One vector is turned by the same rotation once a step. Each row is the vector after some number of steps, and that number follows the row.
The counts run from 0 to 615.
[-27 -11 -11 -27 -19  -1  -6  39  21 -30 -11 -12  29  18  10  22 -10 -18
 -18 -18   5 -18 -20  38  26  24  -7 -16  27  -9  -6  -6   1   8  21 -35
 -51 -19  52 -12 -14 -32 -28   5  16  34   8  43   3   5  63  -9  25   0
  16   5 -18  39 -17 -71 -12  -4  -5  -6] | 116
[ 31   4 -30  -7  22 -39 -11  27 -13  -5  15   3  -6  30 -16  22   5  -6
  21 -13 -19  -5  10  40  34  20  21 -20  53  16 -16  29  38  13  27  -9
 -24   2 -12  13 -47  -6 -42  23 -43  19  17   1  12  14  62   2  33  39
  34 -16 -22  17  17 -12  -8   1 -27  19] | 207
[-36 -12 -13 -11  17 -38  27  28  25 -34  13 -26  35  33  -3  19  -9  -1
  -9 -56   8  -2 -32  38   6  -7  37 -39  19 -11 -25  13  13  -1  22 -32
 -33   1   2  10   2 -23  -1  48   7  46  24  29   0  -4  44  10   9  14
  30 -13   8 -10  -5 -46 -32 -12  10 -16] | 489
[ -5  10  -7 -12 -27 -50  -1  49 -15 -38 -39 -13   8  25   8  43  -6   7
  35 -53  30   8   5  48  36 -17 -16  12  13   7 -20  17  -5  -8  31  -8
 -26   9 -20  -2 -21  -3   6   8 -15   1  27  26  25 -11  30  -2  10  -5
  33 -14  -9  22 -24  11 -38  56  40 -11] | 341
[  8 -12 -10 -24 -32 -50  15   7  -6  26   5  23 -11  57  17  -1  19   5
  29 -39 -27  -6  -2  24   1   1  57 -33  55 -26 -40  -8 -39   0  42 -20
 -26  24   3  24 -30   6  15  20 -18  48  35  12  24  24  24  -3  10  13
  16  -5 -33 -31  -7  -8   8  16  -6 -11] | 19
[ 14 -21 -33 -29 -32 -30  15   5  -9 -10 -12 -22  38  22   0  33  10 -20
  40 -36  11 -19  -6  17   2 -32   3 -17  24  -4 -19 -11  -1 -21  24   0
 -20  40 -42  30 -45  36 -33  25 -26  50  12  -2  -4  44  22   9   3  -6
  -5 -29 -28  -4 -24 -36 -23  13  26   5] | 24
[-25  12 -15 -31 -24  -2  36  33  -4 -33  10  10   8  21  12   6 -19  -8
  -1 -65  36 -11  -7  10  33 -13  -5 -18  25  -3 -41   3 -39  -1  19 -30
 -39  10 -13 -26 -17 -17  -2 -14   6  22   8  45  -9  10  23  -3  52 -18
  30  10  -8   2 -11 -12  -3  24  50 -32] | 478
[-29  -2 -12 -30   0  13  -5  26  17  -8  -6 -11  17  11  -8  19 -15 -18
 -20 -19 -37 -34 -13  11  47  38   7 -24  34  -3   9   1 -14  13  28 -13
 -53  24  44  -5 -19 -23 -27  -7 -27  13 -17  39  16  58  45   6  28  13
  30 -11 -28  14   0 -52 -10 -11  11  37] | 612
[  3 -10 -18 -11 -32 -22   7  31 -10 -31 -32 -23  -2  45 -15  23 -19  -5
  24 -50   5  -9   6  54  13 -32  23  15  25   7  16  44 -35  23  29  -6
 -48  -9  -2   7 -29   6 -12  20   0  46  28  25  42 -15  27  -5  -9   1
  13  -5 -25  13 -21  -3  -3  51 -11  29] | 233
[ -2 -20 -15 -20 -41 -42  38  25   6 -16 -27  -7  -2  31  39  27   2   3
  13 -63  43 -14 -19  42  22 -25  -5 -28  24 -27 -42 -14 -40 -43  21 -23
 -29   3 -19   1 -20  13   8  32   4  31  21  26  13  13  15  -5  10   1
  -3  18  -1 -17 -34 -25  -8   2  18  -1] | 499
[ -8   4 -33 -33  13 -53  -4  55   1 -65   2 -25   9  20   8  21  -5  22
  14 -44  40   4  -5  33 -18   0   1 -46  47   2 -27   9  -5 -15  29 -14
 -12   9 -20 -19 -10 -20 -25   2  -2  19   9  15   7 -20  21   9   7 -18
  27 -26 -11  28  -5 -30 -48  -2  -4 -12] | 312
[ 11  -2 -15 -16 -16 -17  -3  38 -60  -8  -1 -15   2  45 -18 -17   5  -7
  60 -26   4  24  14  29   1 -14   2 -16  46  -4 -41  38 -19  -1  19  15
 -18  14 -27 -11 -43  24   4   2  -3  51  30   8  30 -38  -4   8  12 -13
   8   5  -9  35 -17   4 -21  43  15  -7] | 548
[-28  20 -16 -33  -7  22  28  25 -25 -11   3  12  35  26  -1   0 -61  -7
  -2 -65  13  14  -4  32  17 -27  19 -19  28  -5 -17  31 -38  30 -11 -15
 -47   1   8  27   1  -4   8 -19  14  40  19  54 -22  11  28  -2  14 -22
   7  32  -7   2   7   7 -34   2  14  12] | 93
[-15  -1  -9 -36 -12 -25  20  27  14  16 -20   3   6  14  21  33   5 -39
   8 -32  -5 -24 -23  -3  37  40  -2  -9  12 -19 -30 -31  11 -25  17 -12
 -28  46  16   8 -43 -18 -36  11 -27  17  -5  34  -1  47  38  -6   5  21
  35   5 -12   9  -3 -64 -29  21  26   8] | 504
[-18  22 -15 -25 -18  -9  14  30 -24 -34 -13  11  35 -12   3  17 -52   4
 -11 -62  -4 -35 -15  35  30 -23  -2 -30  29  22  -6   7   8 -11  10  -5
   1   4 -34  27 -30  18 -42 -22 -16  27  39  49  14  22  54   5  34 -10
  18  12  -7  34  11 -24 -26 -23  24  -6] | 467
[ 27 -19 -28 -17 -29 -30   4  -2 -33   5  -8 -15  -3  37  32  -4  17  -8
  30 -23   3 -12  -1  40  20 -13  -4 -33  51 -25 -39  12 -23 -24  12 -16
 -38   1  -6  10 -54  34 -23  23   3  56  21   9  14  17  18 -28  16   4
 -39  14 -22   8 -29  -4   7  -4 -14  24] | 392
[-20  13 -18 -49   7   1 -34  57  -5  -3 -17 -13   5  27  -2   1   4  13
  27 -21 -29   8  15  60   7   6   5 -19  61 -14  -5  20 -49  26  27 -12
 -43  11  54   2   5 -22 -24 -36   4  13   9  38  12   5  11  12 -19 -18
  22 -26 -30  28   0  -5 -41   7  -2  22] | 432
[  6   3  -8 -14 -25 -25   1  16 -24  13 -44 -24  -6  26  15  17   3   5
  30 -23  -6 -38   3  56  43 -10   6  16  34  -4 -16  37 -18   3  23  -8
 -46 -25  27   7 -45  12 -42  16 -21  36  10  19  26   9  45   3  14  -4
  12   0 -30   0 -16 -17  13  23  -8  42] | 235
[ 46  -3 -22 -26   7 -14  29   6 -43  -8   9  22  -1  40   4  -6 -21   3
  25 -34  20   4  24  18  42 -16  -5 -20  45   1 -29  29   0   3  15  -2
 -28  22 -34   6 -47  12 -18  17 -38  27 -22  -6 -13  33  32   7  68  20
  43  -3   1   0  10 -11  -9  11  -3  22] | 210
[-31  21  13 -19  18 -26  14  18  16 -14 -24  20  31   3  15   6 -34  11
 -10 -37 -41 -36   1  41  34  22   8 -17  71  -2 -15  10  -5  12  13 -36
   3 -20   2   7 -30 -15 -29  -1  -7  39  42  42  -2  26  36  19  25 -10
   8   0 -12   7   8  37 -11 -28  12  10] | 463
[ 33  -6 -18 -14  36 -29  21  38 -15 -23  13  -2  -8  42 -25   4 -12 -31
  43 -39 -17  22  12   6   8  23  14 -25  46  -5   1  27 -26   8  19  17
  -7  33 -27   9 -31  21 -17  18 -34  30   6  13  39  21  -5  12 -12   8
   6 -15   0  22   9  18 -14  21 -26  54] | 51
[-20   6 -18   6  15 -59 -12  48   8 -12 -34   3  -5  12  18  41  -7  -2
  23 -28  -6   2  14  45  54  19 -20 -19  27  -8 -25  14  28 -17  21 -15
 -34   6   8  17 -19 -15   8  11 -25 -18  25  36  22  19  54 -16  20  40
  45  14   0  24 -15  12 -38   7  20  24] | 344
[ -7  26   9 -26  -5   0  -8  47 -25 -16 -16 -10  -1  40   2 -32 -16  29
  24 -34  -8 -16  -3  49  -3   5  17 -21  60  11 -22  30 -65   1  30  13
  -3 -13  14 -23 -25  13 -16 -23  -4  43  34  35  50 -25  -1  37  30 -18
  29  -5  -8  34  -5   1 -12  18 -13   3] | 441
[-15  14 -10 -28  -2   3  11  45 -15  11  20  -2  30  35 -15 -15  -5 -15
  43 -32 -18  26   0  10  -2 -12   9 -45  36 -13 -52  -3  -7  -1  28  11
 -12  55 -12  14 -22   8  22 -14 -21  35  14  30   1   3   0  27  17   5
  54 -12   4  12  -4 -24 -57  19  41 -47] | 172
[ -2  -7 -14  -2 -11 -40  16  13 -11   9   7  -4   6  39  16  27  10 -31
  41 -42 -13  16  15  19  54   3   4 -22  51 -37 -32  -1 -20  10  19 -35
 -54  15  19   0 -39 -14  31  16   2  22  13  25   2  32  22 -39  13   5
 -27  24 -18  12 -18  41   1  24  18  12] | 374
[-23  21  -3 -23 -20 -34  22  27  24 -12 -15  15   7  34  39  21 -13  -4
 -10 -56   6  -5  -8  37  26   1   0 -37  48 -14 -23 -33 -27  11  22 -44
 -31  -5  28  10 -14 -32  14  -3  14   9  26  37 -14  41  38 -11   8  -6
 -11  19  -7   1 -11  23  -5 -14   7 -17] | 482
[ -3  -2 -29 -13  12  -3  -1  38 -35 -18 -16  -4  19   1 -13  -9 -29  13
  32 -44 -15  -6   2  78  27 -30   4  -9  42  -4  -3  65  -7  15 -15 -13
 -26 -12 -10  32 -10  31 -24  -6   7  49  32  30  12 -11  22  11  27   2
   6  13  -6  28  -2  34 -23 -11   4  40] | 75
[ -2 -10  -7 -35 -11 -19   7  31 -25   1 -19 -18  48  29  -9  11 -17 -31
  47 -31 -20  42  15  15   8 -26 -25   3  42 -26 -23  -7 -16  -2  24   2
 -27  50 -11  26 -38  11  13  -2  -5  41  -8  16 -19  24  -2  20 -13 -16
   0  -8  -7  12 -21   4 -67  36  47   4] | 536
[ 13   6 -38 -29 -27 -15  11   3 -35  22  -3  -5 -26  47  16  29  14 -27
  49 -44   0  -4  12  -2  22  18  26 -30  43 -12 -36   1 -31  -6  16   7
 -46  42   9  17 -40   4 -29   7 -15  22  10  19  12  23  23 -38 -18  -8
 -26  12 -28  21  -5  -4   2  21 -16  35] | 395
[ 22 -27 -26 -49   9 -15   7  28   2  16 -24  12  39  27 -10  16   0 -39
  35  -9 -41  -5   7  17  24  12 -13   4  46 -25   1  -3 -12   6  10  -5
 -21  38  14  42 -44  17 -28   7 -35  48 -13  11 -21  68   4  13 -10   9
   0 -29 -26   4 -21  -4 -26   5  18  40] | 41
[ -5  17  -6 -21  11   2   0  32 -24  34  12 -10  21  72   2 -28   9 -12
  36   5 -18  29  20  26  11  24   0 -46  75 -11 -57   6 -18  28  16  -2
 -31   5  31  14 -39   2  19  -8  -7  26  14  21 -12  19  32   6  22   7
  20   7   9  31   5   6 -33  -3 -26  -4] | 561
[  9   0 -44 -19  -6  10   9  26 -44 -27   2  12  18  32 -27  11 -32  -7
  26 -15   7 -13  12  19  24  -7   8 -42  16  30 -15  20  19   7  -8  21
 -23   8 -22  22 -36  30 -38  -5 -38  27  32  29   6   9  67 -21  30  -8
   9   8 -23  51  15 -36 -30 -10 -14  27] | 575
[-33  20   3 -11  23 -32  11  29   9 -39  -3  17  29   5  -6  20 -48  10
  -9 -54 -30 -25   6  39  29   9  19 -28  53   4  -1  11 -11  21   3 -29
  -2   4 -11  23 -18 -18 -23  -4  -3  23  37  46   3  32  41   1  12 -17
  -9   7 -21   4  10  37 -21 -29   7  16] | 464
[-28  28  -9 -30 -19  12  52  14 -16  10 -11  18  -7  34  23  21 -45   5
   3 -45  37 -36   1   5  35  20  17 -24  32 -11 -32  -4 -61   2   4  -8
 -31  12   2   1 -24 -15 -37  -4 -22  18   6  47 -16  24  38 -16  18 -16
   5  33  -8  -6  10  -9 -15  18  -1  30] | 110
[-28 -11 -21 -32 -20 -19  -5  48 -12  -3 -35  -6   2  15  30   8  20   3
  45 -23   2  10   5  43  32 -16 -35 -22  32 -34 -62  -2 -30 -33  13 -11
 -17  32   3   1 -13  13  16 -14   5  11  11  37   5  12 -20   0  20  -9
  15   8 -10  23 -40   7 -51   9  68 -21] | 164
[ 14 -41 -21  13  27 -35  21  54 -13 -28   1  -7   2  10  -6  17 -22 -32
  29 -35  -1  39  -5   5  29   5 -16 -35  26 -34 -23  15  -8 -39  11   4
 -13  49 -28   7 -23  16   5  33 -25  24 -19  25  18  21   2  -1  13  28
  19   5   6  23  -4 -28 -48  11  21  38] | 526
[ 25   3   5  -1   4  -6  35  14 -11 -14  12   3  21  54 -20   4 -52 -10
   8 -57  -5   6  11  16  23 -13  37  -9  40  -8  18  26 -34  33  20   3
 -37  11  -6  20 -32   1  10  34 -36  35   2  14  29  41  30   1   5  20
  15  -3  -2 -18   8   4 -21  21 -23  64] | 229
[  6 -47 -34 -46   9 -29   2  34  27   3 -15  13 -10  55 -12   6  33 -25
  47 -14 -21   9  10  51  30  32   7   5  30 -25 -18  25 -20  23   4 -10
 -37  27  36   6  -4   3  13  27 -11  62  24  20  20  19   6  -6  -6  21
  19 -14 -27   7 -24   2  -8  23  13  33] | 38
[-16  16 -11 -44 -11  22  19  18 -22  -4 -17   7  42  26   3 -14 -52   7
 -14 -47  20  -6 -11  61  14 -37   1 -23  38   2 -19  16 -25  12  -8 -15
 -34 -21   5  40 -20   9  -1 -18  22  58  22  46 -24  14  38  12  18 -22
   6  22   6  12 -14 -17 -25 -13   1   9] | 94
[  4  12  -4 -13 -32 -16  10  23 -14 -14 -13  14 -18  28  31 -11 -29   1
  -2 -43  13 -43  -8  33  33  26  -3 -15  54 -11 -17  10 -30 -13  10 -31
 -23 -33   4 -27 -44  -7 -41   2   7  35  27  36  26   5  49 -19  51  -3
 -11  26 -17  20  -8 -20  32  -7 -22  16] | 107
[  8  15  23  -7  -8 -56   9  34   8  -4 -20  16  -6  43  19 -12 -17  24
   4 -29 -22  -3  -5  51  15  14   7 -19  49  -5 -30   0 -17 -13  45  -6
   4   4  -9   0 -47  -5  -1  12 -23  18  29   9  31   9  30  31  32  27
  66  -7   3 -11  -5 -11 -16  19  -8 -18] | 334
[-11  -6 -21  22  -6 -47  29   5 -10 -21  15  32 -17  20   8  26 -10  -2
  26 -44 -16 -20   4   1  46  15  38 -35  32 -10 -26   5 -11 -14  22 -21
 -25  31 -26  -4 -31   1  -6  27 -35   8  32  39  35  24  37 -43  38  19
  -3  24 -34   2  15  15  -8   5  30  12] | 1
